In the data rows, 128 means zero.
Here is a table of points, one per row:
[153  85 149  88 123 142 106 101 142 106 144  95 133 130 144 114 157 124
 118 101 113 110 130 135 133 144 126 136 130 159 186 183 131 143 190 135
 120 101  95  92 116  89 141 112 120 133  84 126 139 146]
[111 123  92 122 141 149 130 177 115 124 134 130 104 143 149 130 137 123
 115 126 119 230 101 113 177 121 125  95 116 128 117 161 141 145  90  99
 151  86 143 139 123 135  34 165  91 132 149  89 102  96]
[ 88  93 137  77 121 162 120 104 115 136 140  71 160 145  73 120 167 105
 140 112 141 106 151 169 159 170 148 152 113  87 156 135 114  93 147 133
 127 115 163  91 108  96 144  93 110 146 113  78 222 122]
[122 129 125 108 123 119 153 117 120 128 119 150  67 121 113 119 112 137
 129 131 133 157 140 111 110 116 131 103 120 147 122 102 140 146 100 105
  91 158 167 138 113 178  65 155 107  86 131 112 100  92]
[ 95 142  50  96 119 170 144 118 132 137 125 141 164 113  83 115 154 114
 161 110 123 136 149 135 158 144 115 117 111  79 109 128  82 111 106 136
 109 142 145 141 152 124 164 146 133 103 147  69 147  98]
[150 111 140 192 150 111 161  93 147 114 119  67  59 135  96 125  84 142
 114 155 127  99 151 130 118 117 134 113 149  87 128  91 134 134 148 129
 142 123 114 139 131 159 149 112  88 146 112 149 182 146]
[117 129 117 173 132 151  78 147 122 122 140 107 154 132 130 117 133 111
 118 117 132 152 146 114 135 126 143 150 140 139  87 154 189 119 143 139
 139 106 130 110 118 101 138 102 131 139 137 157 107 126]
[129 119 155 173 124 142 135 122 135 121 117 112 115 135 107 117 125 135
 116 129 157 102 129 111 102 117 164 116 149 142 131 100 115 121 158 133
 148 158 141 140 123 124 155 117 100 142 139 144 105 140]
[136 105 152 177 166 164  88 146 136 122 151  85 101 122  96 120 119 136
 122 151 127 118 142 114 106 105 174 147 152 162 115  89 120 150 171 135
 149 104 134 123 138 112 141 104  97 120 136 132 122 115]
[117 143 127 107 154 143 149 110 115 130 114 153  74 111  88 124 103 143
 123 127 115 120 105 131 131 122 134 106 122 124 111 102 168 138  94 138
 105 141 137 141 106 157  77 146 107 128 144 121 125 113]
[147 126 131 146 151 161 121 143 128 123 162 143 143 139 146 127 151 121
 125 141 109 188 109 112 161 105  97 144 108 130 135 255 116 131 121 138
 146  65 118 134 124 128 134 138 128 142  99 113 119 150]
[133 131 150  85 121  88 153  99 118 121 130 143  42 123 135 116 126 136
 130 132 117 168  99 104 121 120  95 102 113 141 123 111 139 131 105 104
  88 158 156 122 133 195  60 147 136  85 141 103 104 130]
[131 144 122 147 106  81 148 113 103 125 114 122 132 132 125 121 141 119
 142 136 163 103 138 147 106 134 163 119 150 147 149 100 149  95 131 136
 136 158 103 150 110 110 153 122 139  69 148 138 142 101]
[134 118 102 195 138  69 121  96 134 102 121 161 154 138 134 116 146 119
 118 152 141 111 140 111 111 116  97 131 121 152 201 159 122 133 133 139
 144 117 103 136 110 136 143 109 160 126 127 146 112 134]
[132 146 145  80 102  77 133 108 129 191 110 155 155  83 107 110 116 149
 148 113 131 120 101 146 114 144 107 131 132 131 123 102 112 108 110 132
  62 153 143 131 179  92 154 144 207 131 118 114 153 134]
[142 135 135 113 104 165 120 116 116 118 125 158 159 139 123 241 154 102
 129 111 131 131 140 116 100 131  90 140 126 115 112  99 156 130 120  73
 135 127 149 133 117 104 163  97 116 127 148 134 105 133]
[106 140 158 136 112 162 132 136 123 130 122 118 160 131 126 113 122 133
 139 117 149 114 141 137 118 127 143 127 140 147  99 118 142 131 123 134
 153 142 143 127 117 125 130 128 116 139 130 150 111 137]
[129 138  77 119 116  18 124 108 114 123 118 114  67 123 164 132 158 123
 122 129 145 116 157 130 105 137 107  86 114 117 194 202 112 117  87 126
  61 139  79 134 159 200 157 117 159  52 110  85 129 135]
[142  84 140  77 155 146  98 115 140 115 148 110 128 138 134 114 146 137
 121 124 107 121  80 127 143 133 141 143 128 170 166 149 149 151 182 131
 114 107 130  91 115  89 172 110 102 132 100 130 142 141]
[141 103 145  78 176 119  92 108 126 106 148 138 143 146 163 116 136 148
 116 125 121 113  80 119  88 121 144 153 131 146 135 133 105 148 175 157
 105 115  95 123 106 119 103 125 115 141 132 123 106 130]
[109 102 152 109  91 150 101  94 117 110 161  80 153 138  91 117 159 113
 131  98 149 112 147 154 142 145 156 155 129 142 175 124 114 112 165 132
 152 109 125 106 128 104 147 107 107 141 121 111 171 119]
[131 138  80 109 109 118 148 133 133 189 120 130 165 101 114 124 101 135
 159 114 127 114 149 129  93 141 140  97 143 105 112  98  79 101  91 127
  72 143 103 132 165 138 148 133 182 126 131 133 142 146]
[104 135 133  83 113 129 161 117 116 142 118 141 104 118 134 124  98 115
 135 120 127 138 119 155 132 120 141  94 121 123 110 129 146 134 105 143
 118 146 164 135 128 160  80 168 127 100 140 109 122 124]
[129 134 141  85  99 118 136  91 122 129 115 120  90 138 131 124  91 108
 124 118 114 135 122 137 153 147 130 111 117 123  96 163 141 136  93 145
 145 144 119 143 115 157 116 138 136 108 151 117 140 123]
[121 131 156  81 133 155 120 105 123 122 135 149 154 121 103 255 114 151
 143 109 135 101 149 131 137 113  80 151 129 165 134 101 108 125 129 129
 149 158 136 126 118  85 149 123 109 137 140 144 115 140]
[130  66 157 250 135  99  91  97 137 127 141 109 129 128 145 123 129 116
 130 141 151 103 136 121  96 129  77 148 152 153 251 210  82 146 190 136
 152  98  72 130 120 141 127 121 146 147 122 144  98 133]
[135 135 127 147 108 138 112 143 132 122 119 114 151 144 128 116 129 141
 132 137 139 124 143 122 122 129 157 143 132 122 114 118 156 120 138 130
 144 130 129 115 112 101 154 124 125 145 133 148 135 124]
[107 131 139  85 109 137 140 114 122 130 113 147 105 120 138 122  99 114
 139 123 126 153 105 135 151 121 126 105 115 134 107 129 142 148 105 146
 135 144 164 127 130 167  70 166 121 107 141 111  97 122]
[129 121 103 143 110 136 137 122 139 141 137 104 155 135 115 115 134 124
 128 112 142  93 142 121 109 128 117 133 133 141 120 123 152 112 128 135
 120 136  91 130 108 119 138 102 133 144 127 133 126 132]
[126 142 151 136 115 149 133 150 136 124 125 110 131 135 144 115 134 142
 120 138 126 124 139 111 114 124 142 118 129 147 119  99 126 125 129 134
 144 146 155 132 113 135 132 118 101 135 121 140 105 127]
[114 124  70  96 121 158 146 121 111 127 133 154 168 129  95 116 152 107
 152 119 117 128 155 131 146 150 114 122 112 108 105 148  57 108  93 136
 114 137 131 140 170 122 158 131 145 110 122  75 135 113]
[121 131 116 144 100 156 128 214 138 113 122 103 108 126 144 122 156 128
 115 137 126 165 155 116 120 139 172 116 135 106 104 131  89 124 138 137
 145 110 146 111 106 106 141 116  85 133 135 152 109 137]
[108 137 161 127 113 164 117 191 143 127 122  99  45 143 136 124 136 115
 123 131 124 172 130 117 123 132 196 114 138  76 116 102 154 124 130 141
 153 133 159 123 113 116 119 117 104 141 132 144 120 128]
[128 143 154 114 105 100 166  96 116 127 110  46 118 125 164 121  88 111
 126 109 152 113 135 152  95 131 150 134 144 148 147 117 121 111 137 126
 140 165 121 133 120 143 149 108 117 118 130 149 147 138]
[119 122 150  86 166 162 107 102 116 117 154 143 166 119 170 123  65 155
 117 152 113 138  63 126 202 130 114 160 113 136 127 152 183 129 114 146
 144 105 164 144 129 146  43 173  77 134 134 123 155 129]
[128 137  38 105 100 106 131 133 108 159 133 137 143 118 164 120 141 118
 145 107 129 108 123 133 140 147  90 151 112 139  96 172 112 126  89 127
 145 106 134 146 186  96 125 152 237 122 126 119 135 126]
[134 118 135 144 147 147 101 140 132 120 135 107 146 146 106 114 130 139
 123 121 126 118 142 126 114 125 138 142 126 158 107  95  63 126 156 141
 139 115 115 119 116 113 155 106 115 134 127 147 106 122]
[142 145 113 123 114 144 139 155 133 119 133 136 155 136 170 118 139 126
 117 135 129 125 153 121 131 124 131 140 125 143 120 185 141 129 123 132
 156 126 132 113 123 122 151 139 107 149 118 116 103 141]
[135 133 112 108 154 147 131 124 122 112 126 147 131 121 104 120 119 139
 143 138 114 128 106 126 155 114 121 120 105 134 111 105 168 157  81 138
 128 135 126 140 116 151  90 143 111 146 140 110 124 123]
[123 125  31 143 132  78 138 116 119 157 126 156 150 102 153 119 142 118
 140 124 171 104 153 152 116 127  89 122 134 140 116  87 156  91 107 132
 156 130 133 125 117 107 144 164 218  98 149 136 151  89]
[123 123 161 155 182  50 165 113 164 128 134 132 132 107 156 120  73 165
 134 168 120 108 105 111 147 123  83 132 130 145 141 136 157 143 154 126
 135 106  69 136 107 197 165 124 144 147  87 142 135 146]
[ 93 145 106 156 119 153  97 197 118 155 138 130 171 146 101 112 134 137
 150  91 134 134 150 101 118 128 148 132 165 143 111  97 132 113 130 140
 153 145 169 112 105 106 132 127 122 141 143 142  97 122]
[145 143 126 163 120 127 117 142 130 115 115 126 150 130 115 120 135 122
 110 138 142 125 147 116 125 123 143 136 132 127 124 115 123 120 145 131
 151 141 112 122 116 117 152 119 106 136 119 143 127 111]
[130 139 114 140 132 148 125 115 128 132 131 110 135 135 109 116 128 127
 122 128 126 103 136 137 118 125 128 127 132 141 116 101 145 126 127 129
 129 134 108 125 107 135 160 124 123 145 134 135 111 133]
[120 123 151 101 107 157 133 181 145 169 120 103 150 127 151 118 133 141
 128 105 115 121  90 113 112 141 143 148 145  78 100 141  70 123 142 135
 114 130 162  92 180 105 153 113 164 137  86 159 116 142]
[151 136  58 186 111 158 128 206 157 149 123 153 143 127  91 128 141 136
 126 109 107 186 144 119 113 154 136 112 113  19 119 147 172 111 105 134
 126 116 134  96 192  98 141 103 150 138  96 121 102 145]
[141 139 155 151 109 158 129 132 141 110 126  99 113 150 108 122 106 139
 118 154 127 136 154 108 144 119 159 127 132 111 112 133  92 139 134 120
 142 129 117  98 120 123 152 111  97 144 130 150 166 140]
[141 135 118 221 113 149 132 189 146 112 129 131  75 141 150 129 149 111
 131 137 136 176 133 140 105 131 153  99 132 102 125 126 111 123 127 138
 136 126 125 133 102 115 157 103  98 122 131 137 103 120]
[139 148 154 131 150  96 126 128 126 112 127 152 154 127 136 113 136 133
 114 166 136 105 143 141 137 125 132 123 115 146 140  92 178 133 148 139
 151 134 136 140 131 127 127 147 106 138 129 159 170 120]
[140 108 143 136 140 109 147 104 138 106 132 132 121 144 139 117 142 121
 112 120 102 121 123 123 125 127 124 157 123 153 150 147 153 140 148 138
  99 107 102 134 116 138 161 120 148 160 104 132  98 141]
[143 133 120 109 112  71 156 152 141 194 124 126 146 101 149 127 152 128
 142 118 106  96 104 112 119 155 132 114 130  83 105  98 129 119 110 134
   0 155  88 121 235 128 149 130 226 125 108 122 112 145]
These points spread out most along one direction. Take the direction at right angles to it along which they spread out most. Go by this last direction. Where along it does each point below lie, from 0 to 99? 50 is the average, and the first point above lies past it. One standard deviation of the points above along it is 16.
[130 142 130 115 137 118 104 104 116 114 119 156 157 139 166 255 157 113
 138 107 124 126 142 112  99 128  97 144 127 150 121 110 124 146 234  39
 137 122 159 143 116 113 131 106 152 145 146 140 110 144] 57
[144 102 170 100 101 162 146  99 109 128 120 139 143 135 136 114 165 114
 116 148 113 131 156 136 146 104  82 160 109  76 199 182 122 131 116 126
 152 109  84 147 120 117 143 100  86 133 110 113 148 141] 55
[142 142 154 151 111 135 146  98 122 104 114 150  64 138 142 105 159 116
 132 104 111 166 147 108  87 134  66 120 109  69 126 132 134 143  79 109
 133 135 121 144 141 101 163 110 104  92 135 117  98 155] 47
[139 142 123 171 110 124 163 143 137 113 118 138 141 127 142 118 162 125
 113 148 134 139 139 121 102 130 130 109 128 154 147 149 121 123 117 133
 142 141 116 138 110 144 154 116 107  97 136 136 109 133] 53
[101 131 164 105 123 166 141 113 119 132 115 140 155  95  68 126  59 155
 149 119 109  88 103 172 180 119 152 108 104 116 110 109 134 113  92 126
 112 134 153 139 109 144  86 171 104 135 149  97 220 107] 28
[126 114 154 179 151 160 106 120 128 120 148 168 147 145 143 111  98 125
 115 122 154 113 139 135 179 118 114 151 132 159 168 153 102 145 155 131
 139 121 124 142 129 117 162 131 106 135 156 149 103 145] 53
[146 153 116 175 157 101 113 111 126 107 128 135 152 135 148 116 132 117
 122 139 140 111 151 116 143 114 115 139 142 144 136 123 133 136 142 148
 150 107 135 137 122 113 120 116 145 141 147 147 111 118] 55
[109 130 113  84 183 116  71 163 123 117 153 145 169 147 157 106 148 112
 118 138 137 137  76 143 146 126 147 151 142 146 108  91 119 135 160   4
 161  75 151 148 107  86   3 183 184 138 144 148  96  92] 31
[121 131 103  80 106 102 147 105 118 153 114 144 149 104 115 117 104 128
 157 120 126  98 130 155 119 132 110 116 108 128 106 118 176 118 101 134
  90 148 106 136 150 160 130 144 145 107 147  95 143 129] 52
[150 130 120  93 120  80 139 123 133 119 120 142 126  80 128 127  65 137
 107 164 109 128 101 167 210 109  98 115 126  28 110 118 131 140  94 132
 161 131 163 135 104 181 124 157 130 135 100 144 245 152] 36
[136 135 162 123 140  90 133  90 116 122 114 159  59 125 132 122 136 123
 114 158 113 148 102 127 148 122 140 120 110 144 130 104  80 140  94 144
 134 128 133 127 116 154  70 148 100 116 135 120 123 122] 29
[113 129 148 128 167 140 132 137 111 116 127 155   8 135  66 127 136 128
 143 143 119 161 105 114 124 123 162  96 125 146 110 107 119 136  87 104
 106 138 153 135 126 156  39 140  92 127 134 128 100  84] 12
[136 131 155 146 154  88 146 105 153 129 128  85 133 121 127 119  74 148
 117 138 120 120 150 149  88 116 148 133 156 157 120  99 130 125 145 123
 152 149  87 129 124 146 152 115 114 150 133 142 147 137] 56
[136 137 143 112 165 138  93 211 163 161 122 155 140 134 156 123 159 149
 112 109 113 132  49 122  98 140 129 162 144 164 104 106 115 144 155 138
  37 126 100 101 205 101  95 134 203 140  90 130 118 150] 61
